In the data rows, zero lies at 4.5, halfway between 4 and 5.
Some points:
[3 3 5 3 7 6 7 7 4 4 2 4 2 4 4 2 3 3 3 4 2 3 2 5 4 4 5 3 5 8 4 4 6 7 4 5 2 4 6 5 6 7 7 3 3 3 5 5]
[5 4 4 2 6 4 8 6 3 5 2 5 2 3 5 3 3 4 2 6 2 4 3 6 4 5 5 6 6 8 5 6 5 6 3 4 2 4 6 4 5 7 7 3 3 5 4 5]
[5 5 5 3 5 6 5 4 3 3 3 4 3 4 4 2 1 3 5 6 4 4 5 7 3 3 4 7 5 7 5 5 7 9 2 3 2 2 6 5 2 6 7 4 6 1 3 2]
[4 4 4 3 6 5 6 5 4 5 4 6 4 2 3 4 3 5 4 5 3 2 4 7 2 4 4 6 5 6 5 3 6 7 3 3 4 3 8 4 2 7 7 4 5 3 4 4]
[2 4 4 3 6 4 7 6 4 5 4 7 3 3 4 5 3 3 4 6 2 4 5 6 6 3 4 6 3 7 4 4 4 8 3 4 3 3 7 4 3 5 5 4 6 5 3 4]
[2 4 4 2 5 3 9 6 5 5 4 6 3 1 3 4 5 5 5 3 2 4 4 6 5 5 6 4 3 7 5 4 4 7 4 5 5 4 5 6 4 5 6 4 5 3 3 3]
[4 4 3 4 6 3 6 6 3 6 3 8 3 2 4 5 5 4 4 3 1 4 5 4 4 4 6 6 3 6 4 3 4 7 6 3 4 3 5 6 4 5 5 5 4 5 4 4]
[4 5 3 2 7 4 7 6 4 5 5 8 4 4 4 4 3 5 3 4 2 5 6 5 5 5 5 4 3 6 3 1 4 5 7 3 4 4 6 4 4 6 5 3 4 4 4 4]
[5 5 2 2 5 2 6 4 3 6 5 7 4 6 4 4 5 4 3 3 0 4 4 4 5 5 5 4 2 7 3 4 3 6 6 5 4 4 6 6 4 3 5 4 4 4 4 6]
[7 4 3 0 5 4 7 3 3 8 5 9 5 5 3 5 4 4 2 2 3 5 4 5 4 5 4 3 2 5 3 3 5 5 8 4 3 4 4 6 2 3 5 4 3 4 4 4]
[7 4 3 0 4 6 6 4 4 9 5 6 6 7 3 5 7 3 0 1 4 3 4 4 4 5 4 3 2 7 3 4 5 6 9 7 3 5 3 6 2 2 4 3 3 6 5 6]
[7 4 7 3 3 1 0 6 0 1 4 2 5 5 0 2 4 4 2 4 2 4 8 9 3 6 5 5 0 4 5 3 4 5 4 3 4 4 3 3 2 7 4 5 5 4 6 1]
[3 5 5 2 4 1 3 4 3 4 5 4 6 3 0 2 4 2 4 5 7 2 8 8 3 5 4 4 1 4 5 5 3 3 4 4 2 7 2 3 5 7 3 7 1 5 7 4]
[4 5 8 3 2 4 5 5 6 5 4 4 4 5 2 4 2 2 8 3 6 6 8 3 4 4 4 6 3 5 7 6 6 2 4 5 3 9 3 3 4 7 6 9 2 6 4 9]
[3 8 8 4 1 5 4 5 4 7 7 4 4 6 5 5 4 4 9 3 7 5 8 2 5 4 7 5 3 5 9 6 6 2 5 8 4 7 5 2 4 8 9 8 5 5 4 9]
[7 9 7 3 2 3 2 6 4 5 6 3 2 5 5 9 5 6 9 4 7 6 7 2 4 3 7 4 6 5 8 5 5 4 4 5 2 4 5 0 4 8 9 6 5 7 3 7]
[6 7 6 1 3 2 2 4 5 7 6 2 2 7 5 8 7 7 8 6 6 5 5 1 5 3 7 4 5 5 8 4 4 3 2 2 3 5 6 1 5 6 6 7 5 4 4 5]
[5 7 7 3 4 1 2 4 5 8 7 1 4 5 4 8 7 5 8 7 5 7 4 2 4 5 7 4 4 5 4 5 4 5 3 2 4 5 6 1 6 6 7 4 3 5 5 3]
[4 7 1 6 6 7 4 6 5 8 5 4 2 7 4 3 4 6 4 4 5 6 5 5 7 5 4 3 6 1 3 6 6 5 2 5 8 1 3 5 5 5 9 7 3 6 5 4]
[5 6 1 5 4 7 5 6 6 6 3 3 4 5 5 3 6 5 4 4 6 5 6 5 6 5 5 3 4 3 3 6 6 6 2 3 7 2 3 5 4 2 9 7 4 5 6 4]
[5 5 1 5 4 7 5 7 5 5 3 6 6 5 4 4 6 4 5 5 7 5 3 5 5 6 6 3 3 2 4 5 4 7 2 3 6 5 5 4 5 4 8 6 5 4 5 6]
[3 6 2 6 3 6 5 6 5 5 3 6 4 3 3 4 5 3 5 3 6 5 3 3 4 7 5 5 4 3 4 4 4 7 4 2 9 5 4 3 5 4 7 5 6 4 7 5]
[3 5 2 4 4 6 5 7 6 4 3 5 6 3 4 4 6 4 5 4 6 5 4 4 6 6 5 4 4 3 6 4 3 8 5 1 8 6 2 3 6 4 6 5 7 4 6 6]
[5 4 2 4 3 6 4 6 5 2 2 5 7 4 4 5 5 3 5 2 5 7 4 4 6 5 4 5 4 3 6 4 3 9 4 1 7 6 4 3 8 3 6 5 5 4 5 6]
[6 5 1 4 4 6 4 5 4 3 2 6 7 3 4 5 4 3 5 4 5 6 2 2 5 6 4 5 3 3 6 3 4 7 6 0 6 5 3 3 6 3 6 5 7 4 6 6]
[7 6 2 5 3 6 5 6 3 2 5 6 7 3 4 4 5 4 3 4 7 6 4 1 3 2 6 5 2 4 6 3 4 8 6 3 8 4 3 3 6 2 4 5 5 2 4 6]
[8 6 1 6 3 6 4 5 4 3 6 5 7 4 3 5 2 3 3 4 6 4 1 1 5 3 5 6 0 4 7 3 5 6 7 4 7 4 2 3 6 2 5 3 7 3 3 2]
[5 6 4 5 9 5 3 4 5 7 5 1 4 3 4 2 5 4 3 3 5 7 5 5 7 4 7 2 3 2 1 6 7 3 5 3 7 1 7 8 4 4 5 5 5 9 2 4]
[7 4 4 5 5 4 5 3 3 5 6 2 4 4 4 1 4 6 3 4 6 6 4 4 8 4 5 4 4 1 2 6 5 4 6 5 6 2 7 7 6 6 4 6 6 8 2 4]
[7 2 4 6 2 4 5 4 6 6 7 4 4 5 5 1 3 4 3 5 7 6 6 3 4 5 4 4 4 3 5 4 5 3 5 4 6 2 7 8 7 7 2 4 6 8 4 2]
[5 0 4 5 1 4 6 2 7 5 7 3 6 6 7 2 5 3 5 3 6 7 5 3 5 5 3 3 5 4 6 4 4 3 4 4 6 3 6 6 7 7 3 5 5 7 2 2]
[3 0 4 7 1 4 4 4 7 7 7 4 5 5 8 2 5 3 4 4 5 7 4 5 4 6 2 2 6 3 7 4 5 4 5 3 5 2 6 5 5 7 2 5 4 7 3 4]
[1 1 6 7 2 4 5 3 5 5 6 4 5 5 8 4 6 2 1 5 6 8 5 2 5 7 4 2 7 4 7 5 4 5 5 4 4 3 3 6 1 6 3 6 4 5 3 4]
[2 1 6 7 4 2 6 4 6 4 6 4 7 5 5 7 2 3 3 3 5 4 5 4 5 8 5 3 9 4 7 6 4 4 5 4 3 2 4 4 5 4 2 6 4 4 4 6]
[2 4 7 5 4 2 6 4 6 4 4 4 7 4 6 6 3 4 4 4 5 7 1 6 3 8 6 5 8 3 5 4 3 4 5 7 2 3 4 5 4 3 2 7 5 4 5 5]
[2 5 7 7 6 2 6 4 6 4 5 3 8 6 5 7 3 4 2 2 6 5 3 5 3 6 5 7 9 4 6 4 2 4 6 6 2 4 5 6 4 4 3 6 6 5 6 5]
[4 6 8 6 6 2 4 5 6 3 1 4 6 5 5 5 6 4 6 1 5 4 4 6 3 6 3 7 7 4 6 3 4 4 6 7 2 3 7 4 6 0 2 4 5 4 2 6]
[5 6 6 5 7 2 3 6 6 4 3 4 6 3 6 6 6 3 5 3 5 3 4 6 2 7 3 5 8 3 5 3 4 4 5 9 4 4 5 5 5 4 2 4 7 2 2 5]
[5 5 9 5 7 2 4 6 4 4 2 4 5 5 6 4 4 3 6 4 6 4 4 5 4 5 2 4 7 3 4 2 3 3 6 7 4 3 5 6 5 2 4 4 5 2 3 4]
[4 7 7 4 7 3 3 6 4 4 4 3 8 6 6 5 6 3 5 5 6 4 4 5 5 4 1 7 7 6 5 4 4 2 7 7 6 3 6 7 4 5 3 5 5 3 4 4]
[5 5 7 5 7 4 2 5 5 4 4 4 5 5 5 6 5 2 6 8 4 3 3 4 4 2 0 6 6 5 4 6 3 3 6 8 8 2 5 7 4 6 5 6 4 2 4 4]
[7 4 8 4 5 6 3 6 5 7 6 4 5 5 3 7 4 2 7 7 6 3 2 7 5 1 0 6 7 7 3 8 3 2 6 6 8 2 5 5 4 7 4 5 4 1 5 3]
[7 3 7 4 5 7 3 7 6 6 6 4 3 6 0 6 6 3 6 8 6 4 2 6 4 0 0 7 6 8 2 6 5 3 5 7 8 1 5 5 4 7 4 6 5 3 7 3]
[4 3 4 3 6 4 0 7 5 2 4 8 6 4 3 1 4 9 4 2 5 5 3 3 3 3 5 3 5 5 6 8 6 3 5 4 3 7 5 4 4 3 6 3 5 5 5 3]
[3 2 5 4 7 1 1 6 5 2 3 8 6 5 6 2 3 9 4 5 6 2 5 4 4 5 3 5 4 3 5 8 9 4 6 5 5 7 4 5 5 2 5 4 5 6 5 3]
[3 4 7 4 3 2 1 3 8 1 4 9 6 6 9 4 3 5 2 5 5 0 4 6 5 3 6 7 4 3 2 5 8 3 4 5 5 4 3 5 5 3 4 2 4 7 3 6]
[2 3 6 6 3 3 6 1 2 3 2 6 6 8 9 5 2 5 3 4 4 1 5 7 0 2 4 6 5 3 3 5 6 3 3 6 6 3 0 6 6 5 5 1 7 9 4 5]
[3 1 4 7 4 4 7 3 5 4 3 5 6 8 8 6 4 6 6 6 3 3 6 7 2 4 6 8 5 1 2 4 5 4 5 4 4 4 0 5 4 5 5 2 3 5 2 5]
[3 2 3 3 2 6 5 2 5 4 3 4 4 7 5 6 5 6 6 8 2 4 6 8 3 3 8 6 7 2 6 2 4 3 7 3 4 4 2 6 5 4 4 3 4 3 4 7]
[2 4 1 6 1 4 5 6 3 4 5 3 4 6 5 6 4 4 5 6 3 5 5 7 3 3 6 5 8 4 2 4 4 3 5 4 4 8 3 4 4 3 5 4 4 4 4 3]
[3 4 3 5 2 5 6 3 3 4 4 3 5 5 4 7 5 6 4 8 2 4 5 6 3 4 5 6 7 3 3 4 5 4 5 3 4 7 6 4 5 3 5 5 3 4 4 4]
[3 4 3 4 2 6 4 4 4 5 4 3 5 4 4 8 5 4 5 9 3 6 4 5 3 4 7 4 6 4 3 4 6 5 3 5 3 8 4 6 5 4 3 5 5 4 6 3]
These points spread out most along one direction. For each point below, how far along it does it lie, from 0 to 99? 50 is the average, and the first point above lies past it. One standard deviation of the points above along it is 16.
[5 9 6 9 4 4 4 3 7 3 3 7 3 7 2 5 6 6 5 5 1 5 3 5 7 4 6 3 4 6 6 6 8 6 6 4 3 7 3 5 5 3 2 4 3 4 3 4] 51
[5 8 4 9 2 5 4 5 6 4 2 6 5 5 6 6 7 7 4 5 2 3 4 3 6 4 5 3 3 6 4 5 6 3 5 4 1 7 4 4 5 5 3 5 5 3 3 4] 50
[4 6 5 8 2 7 3 4 5 5 5 6 5 4 3 6 6 7 3 5 3 3 5 4 6 5 4 4 5 6 4 3 5 4 2 4 2 8 4 6 7 5 4 3 5 2 3 4] 51
[3 6 4 6 4 6 5 4 4 2 5 5 3 5 4 6 7 6 5 5 3 5 4 4 5 5 3 3 3 5 3 5 6 3 4 3 1 6 4 5 6 5 2 3 6 2 4 5] 51
[4 6 4 5 5 7 5 4 3 2 8 3 3 2 5 6 7 5 4 4 2 3 4 4 5 5 2 3 4 4 4 4 6 4 3 4 3 7 4 5 6 4 4 4 4 4 6 5] 55
[5 5 5 4 4 8 6 4 2 3 8 4 3 3 4 5 6 6 5 4 4 3 4 3 5 6 2 4 4 4 4 4 5 2 1 3 4 6 5 6 3 2 2 3 4 5 5 5] 52
[6 4 4 4 6 7 5 3 2 2 8 3 3 3 4 6 5 5 6 5 4 3 6 4 6 7 5 4 6 6 5 5 4 3 2 4 5 6 5 6 4 2 3 3 3 6 7 3] 51
[6 3 6 4 8 9 5 3 4 3 7 3 3 3 5 3 7 4 5 6 3 3 7 3 6 7 6 5 5 5 4 7 2 3 3 5 4 5 5 3 4 2 3 3 5 6 7 3] 50
[7 3 6 3 9 8 6 3 4 5 7 4 3 5 7 4 6 4 5 6 4 4 6 4 5 6 7 5 5 5 4 7 3 4 2 5 7 5 7 2 4 1 1 4 3 7 7 3] 49
[5 4 4 5 6 7 1 3 5 3 6 3 2 2 4 3 2 8 5 5 4 4 3 2 4 5 3 3 3 7 4 4 2 6 5 6 5 7 5 4 4 3 2 5 4 6 5 4] 55
[5 3 3 6 7 5 3 2 5 4 3 3 0 3 5 4 3 6 4 3 7 7 5 3 5 4 5 5 3 7 5 5 1 3 4 6 5 6 6 3 3 4 3 3 5 3 8 4] 52
[6 2 2 5 7 4 4 2 4 5 1 2 3 3 5 4 2 6 3 4 8 7 4 4 7 3 4 4 3 5 6 3 3 3 2 8 5 5 6 1 2 5 3 1 3 4 8 7] 52
[7 2 3 4 6 2 5 2 6 5 0 0 5 3 6 3 1 7 5 3 7 6 4 4 8 1 5 5 5 6 3 3 1 4 3 7 6 5 3 0 2 6 2 2 4 4 9 6] 48
